The rows below come in pairs that one turn or mirror swaps. Which row does each named row swap with?
The rows were stretched afterwards, more along some directions than others.
Sif: [  5  -8   7  -9 -17  12   1  -6   4 -15 -10  -1   5 -18  -6  -6 -12   5
  -3  -7]
moti: [  4 -11 -10   3 -16  20 -19   6  12 -28 -13   8   9 -10 -13  21   4   2
  -7   8]
rito: [ 10  -5  -1  -4 -18  10 -12  -8   5  -5   2  10  14 -10   6  11  -3   6
  -1  -9]
zabep: [ -9   7  11 -13  -6  14  -5 -10 -11  -1  -1  11  -5 -19  -1  16 -29   2
  -9   6]
sobur: [ -7  17 -11   1  24  -5  -8   4  -1  -2   1   3 -11   8  -4   1   2   6
  -6  -4]
sopu: [  4  14 -10  -9  -3  -4   0   7 -21 -13   3  22  -5  23 -25 -18  18 -10
   4  22]
dopug: [  5  -8  18  -4 -13   0  -4  -8   1  -8  -4 -11 -10 -19  13  15   5   9
   2   2]
neno: [-13  18  -9   3  13   1 -10  -2   2   3   5  -3 -12  15 -12   2  -1  12
  -5  -9]
fip: [ -4   3 -22  -1  21  -2  -1   5   5  -9  -9   5  -6   0   5   9   4   4
  -9  -5]
vofe: [ 18 -16  -5   1 -13   1  -3  -3  10 -16 -14   0  15 -25  11   6   5   6
   2  -7]
bam: [ 20   2  20   5 -13   9 -11  -1  -6 -11  10  -7   2 -11   7  24  13  -5
  -1   3]
Pev: [-22  20  22  -1  12  -2 -11 -13 -28   3  20  -1 -12   5 -10   4  21 -16
  -9  14]
Boge: [-21  29  -1  -1  26  -4 -26  -2 -13  16  18   2  -7   0   4   5   7   0
   9  14]
zorub: [-13   4  12 -13  -6   1   8 -12 -11   4   0   7  -6  -7  -4   0 -18  -1
  -4   4]
sal: [-22  27  -3  -1  20  -3 -25  -1  -8  16  16  -3  -8   1   7   7   5   3
  12   9]
Belop: [ -2   4  11   7  19  -5  -2   3 -11   5   5  -9 -14  -6  -6  -4  12 -17
  -2  17]
Bunin: [ 24 -11   0 -12 -10  21  -1  -2  -3  -7  -4  -5  -2 -16  20  21  -1   8
   0  -7]
Mivi: [  4  -5 -15 -11  10 -10  18   4   3 -10 -16  10   1 -13   8 -14   3   1
  -8  -7]
Badu: [ -5  15  15   3  -3  11  -9  -3 -18  -6  23  -4   2  19 -10 -13   3 -15
  12   8]
peko: [  5   8   9  -7 -16  29 -12  -8  -6  -3  12  11   3   1  -9  13 -17   7
 -11 -11]
Foz: [-10  16 -11   3  15   0  -7   3   0  -1   5  -2 -13  18  -9  -2   1   8
  -2  -9]
rabik: [  9   4  21   2 -11   0 -14  -3   0 -10   4  -6  -2 -20   7  22  11   6
   1   9]
kufin: [ -2  13  13  -4  -3  10  -9  -5 -18 -11  19  -2   2  17 -14 -11   1 -18
  14  11]
bup: [ -5  -2 -18   5 -10   8 -17   1   5 -22 -16  12  -2   2 -15  15  12   0
   1  20]
mopof: [ 18 -14  -3  -1   0   6   8  -1  -9  -1  -9 -10  -8 -10   9   8   6  -9
   8  11]
Nizul: [ 17   1  15   3 -13   5  -9   0  -5 -14   6  -4  -3 -11   9  25  17  -4
   2   7]
dudi: [ -4   5   7 -10  -4  19 -10  -4  -5  -8  -4   6  -6 -29   7  23 -24   7
  -6   4]
zafan: [ 11 -13  -2  -4 -16   8  -8 -11   8 -11  -4   2  14 -19  12  10   3   7
   5 -10]
rafu: [  8   1  15   8  -2  15  -9  -4 -10  -6  16 -12  10  -3  -1  19  20 -16
  -4   3]
Laru: [-17  27  -4   1  22  -5 -27   6  -8  16  14  -3  -4  -5  10   7   8   2
  12  10]
Soves: [ -7   0 -15   6 -10  13 -20   6   9 -21 -14   7   0   2 -21  13   5   4
  -3  16]
lobop: [ -5  -4  -2   2  -9  25 -29  -8  20 -19 -11   2   6 -26 -15  32 -12  20
 -11  -2]
rizes: [-23  16   7  10  32  -6 -17   2  -6   5  15  -7 -11  -3 -12  -3  14 -15
   0  18]
zitu: [ -7   9   5 -10   0 -10   2  -8 -16  14   5  15   1   1  -3  -4   8  -2
  -3   9]
Mip: [  7   5  -2  -9   1  15 -13  -3   0 -16 -12  13  -5 -36   4  29 -19   8
 -10   7]
siv: [ -7   5   5  10   6  14  -7  -2 -12  -4  18 -13  16   6  -6   2  20 -23
   4   6]
labis: [  6   5  13   7   9  23 -15   4 -18   2  23  -9  -2  10  -8  -1   9  -9
 -10  -5]
veri: [ 25 -10  -3  -7   2   6  13  -1  -4   0  -7  -8  -4  -9  11  -1  -1  -4
   5   1]
pipa: [ 18  -6   4  -3   5  -1   7   1 -13   3  -5  -6  -9 -12   7   3   6 -11
   4  14]
geva: [  3   4   2 -14   3  11 -15  -2   6  -6  -1   4   7 -35   7  18 -10  18
 -13 -14]
gole: [ -9   6 -25  -6  29 -13   3   3   9  -7  -9   6  -5   2   2  -2   9   5
 -12  -7]
Gabo: [ -1  14 -15  -7  -4   1  -8   3 -18 -13   0  21  -7  21 -23  -6  18  -8
   6  24]
sinam: [  1   7  16  -2 -16  30  -6 -10  -4  -2  12   5  -7  14 -22   6 -26   2
 -12  -8]
timob: [  9  -1   0  -6 -20  23 -14  -7   4  -3   7  10  10  -3  -4  15 -10   8
  -3  -9]
bidu: [-11   6  11 -10  -3  -2   2 -12 -13   8   2  10  -6  -4  -8  -7  -7   1
  -4   4]
Rifiz: [ 21 -13  -2   2  -6  -4   5   0   8 -17 -14   1  17 -24   0  -4   8  -3
  -1  -6]
zedu: [-14  -5 -22  -5  21  -7   4  -3  13  -5 -19   0  -6 -12   8  10   0   5
 -11  -6]
beb: [  9   6  -1  -3   5  15 -14   1   5 -14 -13  10  -2 -37  -8  23 -16   5
 -12   7]
demab: [ -3  12  10  -4  -7  10  -6  -3 -20  -8  21   0   3  20 -10 -12   3 -16
  15  11]
Rizu: [  3  10 -14   0  -7   4 -12   4 -10 -16  -6  17  -3  14 -20  -2  16  -5
   5  21]

zorub pairs with timob
labis pairs with Pev
zitu pairs with sinam

